In the rows, zero is written as 128.
The rows below come in pairs that one turn or mirror swaps. Which row does each named row swap with?
The rows were stretched afterwards, more along some directions than others.
neb: [111 126 127 143 144 137 159 144 113 147 114 151 130 131 109 110 101 135
 141 122 128 142 122 148 128  96 134 152 141 121  79]
Nub: [132 121 128 142 115 154 167 143  98 110 124 119 127 167 116 109 100 118
  93 100 130 127 109 102 137 127 131 113 129 111 110]
Zaze: [135 158 118 124 133 159 159 131 119 118 111 145 147 140 112 104  90 132
 128 102 135 151 131 139 130 129 139 114 132 124  72]
disa: [117 133 115 149 143 137 151 130 115 149 108 165 142 141 113 104  98 136
 135 115 123 138 129 150 138  93 123 161 138 109  58]
modo: [135 111 145 132 112 126 153 145 125 123 134 138 109 145 143 115 123 108
 140 140 130 107 127 141 142 105 140 120 128 121 113]
sikan: [112 106 120 159 133 135 152 115 122 123 105 168 159 138 111 126 101 119
 139  89 133 119 106 132 155 115 121 125 126 164  69]
vedug: [132 125 127 161 114 165 152 142 105 114 105 110 119 162 110 117 123 125
 105 104 122 116  89 113 160 137 137 101 115 123 116]
godaz: [111 110 107 163 133 142 156 113 115 127 106 161 157 153 113 116  98 134
 124  91 132 121  99 133 157 119 126 125 119 155  68]
Mazon: [131 139 137 159 118 137 168 117 151 140 119 134 122 156 116 139 133 113
 110 129 134 118 124 121 142 131 150 112 149 144  89]
rimi: [133 151 117 120 135 162 147 139 117 120 111 143 132 140 107 110  77 131
 125  92 134 158 138 126 117 132 138 126 141 106  86]
Zuzin: [134 154 111 134 136 160 163 133 123 124 121 146 148 149 115 109  92 140
 121  96 128 152 125 133 122 133 142 115 131 116  73]
nazo: [113 126 127 143 142 147 159 138 119 145 121 153 126 135 117 114  99 142
 138 125 138 142 137 150 136  97 135 141 145 124  82]
futi: [139 111 150 130 121 131 152 148 118 131 138 131  97 152 142 132 137 114
 110 140 132  97 128 131 148 108 136 116 140 112 116]
vadi: [106 138 108 159 125 146 150 131 113 150 105 169 137 151 109 120 109 121
 155 131 134 126  95 166 154 110 142 141 109 129  73]
bamam: [126 134 125 158 117 128 140 135  87 117 101 116 120 169 128 109 113 118
  99 104 118 131  96 102 155 134 123 115 127 116 121]
Gisi: [ 99 139 108 160 116 139 151 127 130 152 111 163 144 158 134 149 127  98
 167 131 140 126 107 137 158 123 137 124 111 135  80]
fudo: [105 114 110 163 131 145 157 112 132 130 108 170 157 154 111 123 112 116
 127 101 124 118 106 132 161 115 123 120 123 152  59]
dorof: [123 114 116 147 144 130 161 115 106 128  99 168 155 146 100 112 108 124
 125  94 127 115  99 135 150 117 124 132 131 155  74]
nagop: [135 143 109 150 118 159 149 130 105 114  88 113 128 169 123 105  96 125
 103 102 115 127  98 122 158 135 139 120 114 116 109]
riza: [131 126 116 134  98 161 158 130 117 109 106 112 113 169 122 111  97 106
 106 111 126 126 104 105 152 134 139 113 118 115 116]
Paluv: [142 108 144 135 116 143 162 146 122 129 147 136 110 149 131 127 134 109
 107 142 145  96 123 137 155  96 135 130 125 128  98]
Deve: [149 114 128 137 113 143 152 140 126 130 135 132 105 155 139 124 147 114
 113 148 137 103 113 136 167 107 144 113 127 120 121]
reb: [134 120 121 137 112 143 165 145  99 115 105 136 123 177 121 111 103 116
 104 122 116 126 108  92 157 130 135 117 142 100 109]
Nubu: [ 96 134 119 164 121 133 147 142 113 147 111 172 137 163 124 138 126  97
 166 124 136 135 106 141 159 117 137 120 124 135  80]
gos: [139 105 146 138 122 138 146 133 123 130 137 122 101 156 130 129 150 108
 103 143 139 115 125 129 140 104 126 116 141 120 120]
viz: [137 114 128 148 118 175 151 145 110 134 115 122 120 174 101 125 115 130
  90 105 131 107  89 100 145 129 142 111 127 101 122]
gevid: [139 122 134 134 116 139 161 143 123 127 140 126 102 147 139 136 132 108
 120 141 123 108 132 128 143 112 137 111 139 106 114]
fiket: [134 148 109 127 127 154 146 134 122 112 108 141 136 144 115 104  85 131
 129  95 129 152 131 129 130 136 140 126 125 114  77]
poza: [116 102 114 158 124 143 165 112 131 123 108 165 155 163 117 115  99 121
 132  94 131 123 109 121 168 111 129 125 123 160  71]
fov: [135 138 152 125 132 153 175 133 111 135 114 149 117 175 119 130 134 139
 123 116 129 118 103 110 150 129 149  93 129 157 113]
pesud: [136 121 122 141 120 166 133 135 104 113  99 114 113 171 113 108 104 119
  97 100 124 136 108  99 159 135 134 107 133 116 125]
Sez: [134 131 110 145 114 148 152 131  98 116  91 109 120 159 113 106 115 124
 102 110 115 124 104 111 141 142 137 130 119 117 119]
Gib: [130 103 156 133 122 140 154 165 113 127 145 134 119 155 137 133 139 105
 118 133 141 108 127 122 151  95 137 111 146 130 114]
tegov: [135 141 136 106 140 150 173 128 110 141 119 152 134 169 133 125 108 144
 118 116 133 107 116 107 141 122 142 117 124 133 104]
loked: [114 113 130 163 138 149 153 124 116 123 113 162 159 145 112 122  95 117
 118  80 131 108 116 121 163 121 126 125 135 147  67]
pidot: [130 120 149 148 114 139 155 156 119 132 137 130 102 154 131 127 132  98
 119 131 133 107 126 129 150 107 150 109 145 122 112]
lazo: [139  99 135 121 115 139 158 151 115 122 132 131 107 144 123 124 136 101
 126 140 145 101 122 126 151 102 144 120 132 134 114]
tirun: [116 136 119 134 143 146 160 135 121 154 117 155 132 133 120 115  84 146
 136 120 134 142 129 151 127 100 135 139 137 114  74]
Tov: [132 139 127 137 114 130 177 113 147 131  97 129 112 165 111 136 128 103
 116 134 123 134 122 112 132 130 150 108 150 133  99]
Vofe: [133 108 137 134 120 142 138 146 108 126 139 145 107 156 139 129 139  98
 118 133 146 101 115 119 146  98 129 114 139 123 117]
Mados: [116 143 117 143 149 136 157 136 116 151  91 152 133 137 104 109 106 143
 128 121 128 140 114 152 127 106 133 151 139 115  65]
gakir: [115 131 126 140 143 137 171 148 114 145 128 143 130 128 118 109 102 137
 137 131 138 132 130 155 129  96 135 151 132 125  81]
lib: [121 133 148 116 143 137 171 135  96 136  94 135 119 166  99 125 124 135
 129 115 124 131 102 106 128 124 148  95 132 159 113]
Dazi: [108 115 121 168 125 137 157 114 111 126 106 160 158 146 119 120 107 115
 126  86 124 108 108 131 173 121 123 123 125 157  69]
tilu: [129 118 117 137 114 150 147 136 102 108 100 118 116 164 114 107  99 113
 103 109 120 127 100 111 146 129 128 122 121 106 123]
defe: [100 143 127 150 127 134 139 131 115 148 107 165 137 174 122 135 128  95
 166 138 136 133  96 138 150 111 134 131 128 134  87]
bipi: [138 166 111 119 138 155 157 136 112 120 110 139 136 148 114 102  92 145
 126 109 131 159 130 135 122 139 142 117 136 115  83]
maz: [127 145 136 142 113 146 173 121 150 143 113 143 118 168 113 134 117  99
 119 129 134 130 124 111 140 128 159 106 154 147  85]
zofub: [131 152 111 113 130 154 156 136 103 119 106 139 135 141 115  99  78 139
 122  98 128 165 134 133 111 130 136 123 142 121  88]
pufu: [138 122 131 150 126 151 141 130  99 125 104 111 125 153 113 120  85 130
 100  93 119 124 104 109 133 132 123 125 133  95 126]
Suzu: [116 127 122 138 146 151 155 141 115 150 107 158 129 128  98 106 107 138
 129 122 131 127 123 160 130  89 137 150 137 124  68]
Seveg: [132 143 143 142 117 142 162 120 143 140 103 140 105 179 105 139 131 103
 108 123 131 127 116 115 145 138 152 105 155 151  99]
kubin: [140 108 147 130 115 156 137 147 116 117 132 143 110 155 139 119 131 106
 112 136 137  99 130 122 155 106 141 107 143 128 107]
Bukat: [104 128 120 160 123 138 141 132 129 151 126 173 143 162 125 136 134 101
 148 135 133 103 103 138 166 114 141 152 112 133  85]
Rol: [134 145 114 134 138 156 157 137 122 124 120 144 147 147 106 109  87 146
 114  95 141 149 126 141 123 126 139 119 128 117  73]
Nup: [134 153 110 128 136 163 149 136 112 113 109 140 146 137 112  98  79 140
 117  90 138 154 126 132 130 128 136 123 132 112  76]
Vuf: [126 133 157 114 140 153 168 138 108 134 113 133 123 156 111 131 112 126
 122 122 146 118 105 106 131 119 138 106 133 137 115]
pip: [124 133 148 115 130 143 190 131 118 140 108 141 117 167 107 133 121 123
 136 124 137 123 112 111 125 117 140  90 127 155 107]
Busop: [140 119 114 146 116 162 153 140 109 120 106 110 109 167 105 104 108 135
  97 129 125 130  87 119 142 126 145 112 119  92 127]
Nunaf: [109 130 129 157 150 145 152 131 109 150 118 143 129 133 106 120 103 140
 127 108 131 134 117 147 125 102 128 145 131 116  80]
gonaz: [125 115 143 140 111 137 151 145 108 125 128 126 106 146 139 134 131  92
 134 144 144 117 116 128 148  97 130 111 143 126 117]
nuso: [106 116 115 164 133 140 148 105 119 124 100 162 151 151 106 110 109 124
 129  92 127 123 104 139 164 115 116 120 121 148  65]
rorav: [131 155 132 151 114 138 177 118 149 139 112 131 117 163 121 132 125 116
 120 138 132 134 124 123 143 142 160 105 144 150  93]
fasag: [117 130 133 153 144 137 163 136 122 149 122 142 128 126 111 108 104 136
 120 122 140 128 120 163 122 101 133 158 129 111  77]
lut: [133 142 141 139 110 139 173 114 148 136 109 137 112 163 113 135 135 106
 121 136 134 125 121 122 144 137 158  98 149 159 100]
Vaner: [ 91 127 126 158 128 123 135 142 102 139 105 165 136 158 119 128 143  99
 158 130 130 139 101 145 147 113 140 135 126 152  86]
pozo: [137 100 144 139 119 139 148 154 123 121 135 141 105 161 134 120 152  97
 101 138 145  98 112 128 163 100 133 121 137 126 101]
guba: [131 151 130 142 123 136 163 123 135 135 102 142 117 162 113 123 121 115
 105 123 132 134 128 123 139 127 150 108 152 145  85]
Namaz: [131 139 133 144 119 130 172 109 154 136 107 134 111 171 112 140 138 107
 107 127 132 123 116 116 134 137 147 100 145 139  93]
fugu: [131 135 135 115 136 159 186 130 118 135 110 155 127 165 114 119 119 141
 128 128 136 106 112 134 143 114 150 103 119 165  87]
nunaz: [ 99 106 126 164 132 154 151 119 121 125 106 160 148 155 106 124 116 105
 127  91 135 117 101 128 162 107 129 121 126 160  71]
nomeg: [142 133 118 132 114 167 146 130 109 117 112 119 132 172 126 109  99 124
  98 114 128 117 116  95 152 136 131 127 124 117 112]
Tolu: [131 136 128 143 120 129 172 126 143 139 112 140 113 166 109 133 140 112
 116 135 125 122 116 124 146 130 154  95 149 151  89]
sibab: [125 136 133 116 127 156 184 126 127 142 107 144 124 157 107 141 120 118
 141 124 137 115 113 107 136 121 140  98 116 151 102]
letan: [105 111 121 163 132 129 152 112 113 124 101 165 157 153 119 120 111 115
 132  89 119 121 104 122 162 119 119 123 133 158  67]
nis: [104 137 138 180 130 131 128 134 117 143 117 157 135 150 133 142 148 106
 143 123 130 112  97 145 164 129 135 127 123 133  93]
nukuz: [125 133 133 137 145 143 161 143 120 157 116 157 134 140 109 106 107 145
 123 122 139 121 125 154 128 112 146 164 138 136  70]
folu: [142 156 121 115 144 147 156 132 111 121 113 139 126 154 113 109  98 143
 117 100 135 157 122 143 112 128 130 116 135 113  89]

nunaz is swapped with Nunaf
sibab is swapped with Gisi
godaz is swapped with Suzu
riza is swapped with gevid
reb is swapped with modo
nuso is swapped with nazo
tegov is swapped with Bukat
futi is swapped with tilu
Nup is swapped with Mazon
nis is swapped with Vuf
Rol is swapped with guba

